Where one turn sends some rows of the set: a few examples, then the rows asked
J_846: |   6 |  -4 | -10 |  -8 |   2 |  -4 |   5 | -12 |   7 |  -7 |   8 |  -5 |   1 |  16 |   0 |  -6 |
J_648: |   1 |  -1 |  -8 |  -3 |   1 |  -7 |   1 |  -8 |   7 |   7 |  -2 |   0 |  -6 | -17 |  -8 | -21 |
J_582: |   1 |   5 |  -6 |   3 |  -5 |  -6 |  -4 |   8 |   5 |   0 |  -5 | -11 |  -3 |   2 |  -1 |  26 |
J_556: |   2 |  -5 | -26 |  -5 |  -7 |  -6 |  -1 |   1 | -10 |   6 |  -7 |  -8 |   5 | -10 |   7 |  -3 |
J_321: |   2 |  -2 |  -7 |  -6 |   0 |  -6 |   0 |  -6 |   8 |   6 |  -2 |   0 |  -4 | -17 |  -9 | -23 |
J_10: |   2 |   4 |  -2 |  -1 |  -7 |  -2 |  -6 |  11 |   8 |  -1 |  -6 | -11 |   0 |   2 |  -3 |  24 |
J_351: |  0 |  1 | 20 |  7 |  2 | -8 | 11 | -5 | -4 |  6 | -4 |  2 | -1 |  8 |  9 | 10 |
J_483: |   2 |   0 |  -6 |  -3 |   2 |  -3 |  -1 |  -4 |   6 |   6 |   0 |   1 |  -3 | -17 | -10 | -24 |
J_216: |   2 |  -3 | -25 |  -6 |  -6 |  -4 |  -4 |   4 | -10 |   7 |  -6 |  -7 |   8 |  -9 |   4 |  -4 |
J_798: |   6 |   2 | -12 |  -4 |   4 |  -4 |   1 |  -6 |   0 |  -5 |  14 |   1 |   7 |  17 |  -5 |  -8 |
J_917: |   9 |   0 |   5 |   5 | -10 |  12 |  11 |   7 |  10 |   8 |  -7 |  -7 |   4 | -15 |  -9 |  10 |
J_550: |   5 |   7 |  -8 |   7 |   0 |   3 | -14 |  -9 |   5 |   2 |  14 |   2 |   9 |  -6 |  12 | -17 |
J_817: |   6 |  -1 | -13 |  -4 |   3 | -10 |   7 | -14 |   3 |  -6 |  10 |  -4 |  -2 |  15 |   1 |  -3 |
J_515: |  1 |  1 | 23 |  3 |  0 | -4 |  9 |  0 | -2 |  5 | -4 |  1 |  3 | 11 |  8 |  8 |
J_727: |   5 |   5 |  -5 |  15 |  -6 |   2 |  14 |  -1 |   1 |  11 |  -4 |  -3 |   0 | -19 |  -8 |  16 |
J_66: |   0 |   6 |  17 |   9 |   4 | -10 |   9 |  -3 |  -9 |   7 |  -1 |   5 |   2 |   8 |   8 |  10 |
J_507: |  1 |  8 | -4 |  1 | -7 |  0 | -7 | 15 |  3 |  2 | -3 | -7 |  3 |  5 | -6 | 21 |
J_35: |   3 |  -7 | -23 |  -9 |  -8 |  -4 |  -1 |   0 |  -6 |   5 |  -9 | -12 |   4 |  -9 |   6 |  -4 |
J_488: |   1 |   4 |  23 |  -4 |   2 |  -5 |   1 | -12 |  -4 |   8 |   6 |  -2 |   1 | -11 |   3 |  12 |
J_449: |   6 |   3 |  -4 |   2 |  -1 |   6 | -12 |  -8 |  10 |   0 |  11 |  -2 |   9 |  -4 |  14 | -17 |
J_918: |  1 |  3 | 23 |  3 |  0 | -2 |  6 |  4 | -4 |  6 | -1 |  4 |  8 | 11 |  5 |  4 |
J_197: |  0 | 10 | -7 |  5 | -4 | -4 | -8 | 13 | -1 |  2 |  0 | -4 |  2 |  3 | -5 | 23 |
J_2: | -1 |  7 | 17 |  8 |  3 | -4 |  6 |  2 | -9 |  7 |  1 |  8 |  6 | 10 |  5 |  5 |
J_577: |   6 |   9 |  -3 |  14 |  -6 |   6 |   8 |   6 |  -2 |  12 |   1 |   2 |   6 | -15 | -13 |  11 |
J_881: |   7 |   6 |   2 |   7 |  -9 |  12 |   7 |  10 |   3 |  10 |  -2 |  -1 |  10 | -13 | -14 |   8 |
J_340: |   1 |   2 |  -8 |  -2 |   1 |  -5 |  -1 |  -6 |   4 |   8 |   1 |   3 |  -3 | -16 | -10 | -22 |
J_950: |   4 |   5 | -10 |  10 |   1 |  -2 | -10 | -15 |   4 |   2 |  13 |   1 |   3 |  -8 |  14 | -14 |
J_514: |   1 |   7 |  20 |   0 |   4 |  -6 |   0 | -11 |  -8 |   9 |   8 |   2 |   2 | -12 |   1 |  13 |
J_844: |  1 |  4 | 26 | -6 |  1 |  0 | -1 | -8 | -3 |  8 |  6 | -1 |  4 | -9 |  2 | 10 |
J_547: |  1 |  8 | -8 |  6 | -4 | -7 | -4 |  8 |  0 |  1 | -4 | -7 | -2 |  1 | -3 | 26 |
J_857: |   3 |  -5 | -21 | -10 | -11 |  -1 |  -4 |   4 |  -4 |   6 |  -9 | -12 |   8 |  -8 |   5 |  -5 |
J_397: |   2 |   7 |  25 |  -6 |   2 |  -1 |  -3 |  -5 |  -6 |   7 |   8 |   1 |   6 | -10 |   0 |   9 |
J_276: |   5 |   2 |  -8 |   6 |   1 |  -1 |  -7 | -18 |   9 |   0 |   9 |  -3 |  -1 |  -9 |  17 | -12 |
J_832: |   3 |  -3 | -23 |  -8 |  -9 |  -1 |  -5 |   6 |  -9 |   6 |  -5 |  -9 |  10 |  -8 |   5 |  -6 |
J_574: |   6 |   0 |  -4 |   1 |  -4 |   3 |  -8 | -13 |  13 |  -1 |   7 |  -6 |   3 |  -6 |  17 | -16 |
J_218: |   1 |   1 |  -9 |   0 |   2 |  -8 |   1 |  -7 |   4 |   8 |   0 |   2 |  -5 | -18 | -10 | -22 |
J_799: |   6 |   3 | -15 |  -1 |   5 |  -9 |   4 | -11 |  -1 |  -5 |  12 |   1 |   2 |  16 |  -2 |  -5 |
J_615: |   1 |   8 |  22 |  -2 |   3 |  -3 |  -1 |  -6 | -10 |  10 |   9 |   3 |   5 |  -9 |   0 |  11 |
J_181: |  6 | -1 | -9 | -9 |  1 | -2 |  2 | -6 |  6 | -6 | 10 | -4 |  5 | 19 | -3 | -8 |
J_687: |   6 |   0 |   0 |   9 | -10 |   3 |  13 |  -1 |   9 |   9 |  -8 |  -7 |  -1 | -18 |  -6 |  15 |

J_10 goes to J_547
J_574 goes to J_950
J_515 goes to J_66
Now find these:
J_397 goes to J_488
J_798 goes to J_846
J_727 goes to J_881
J_556 goes to J_832

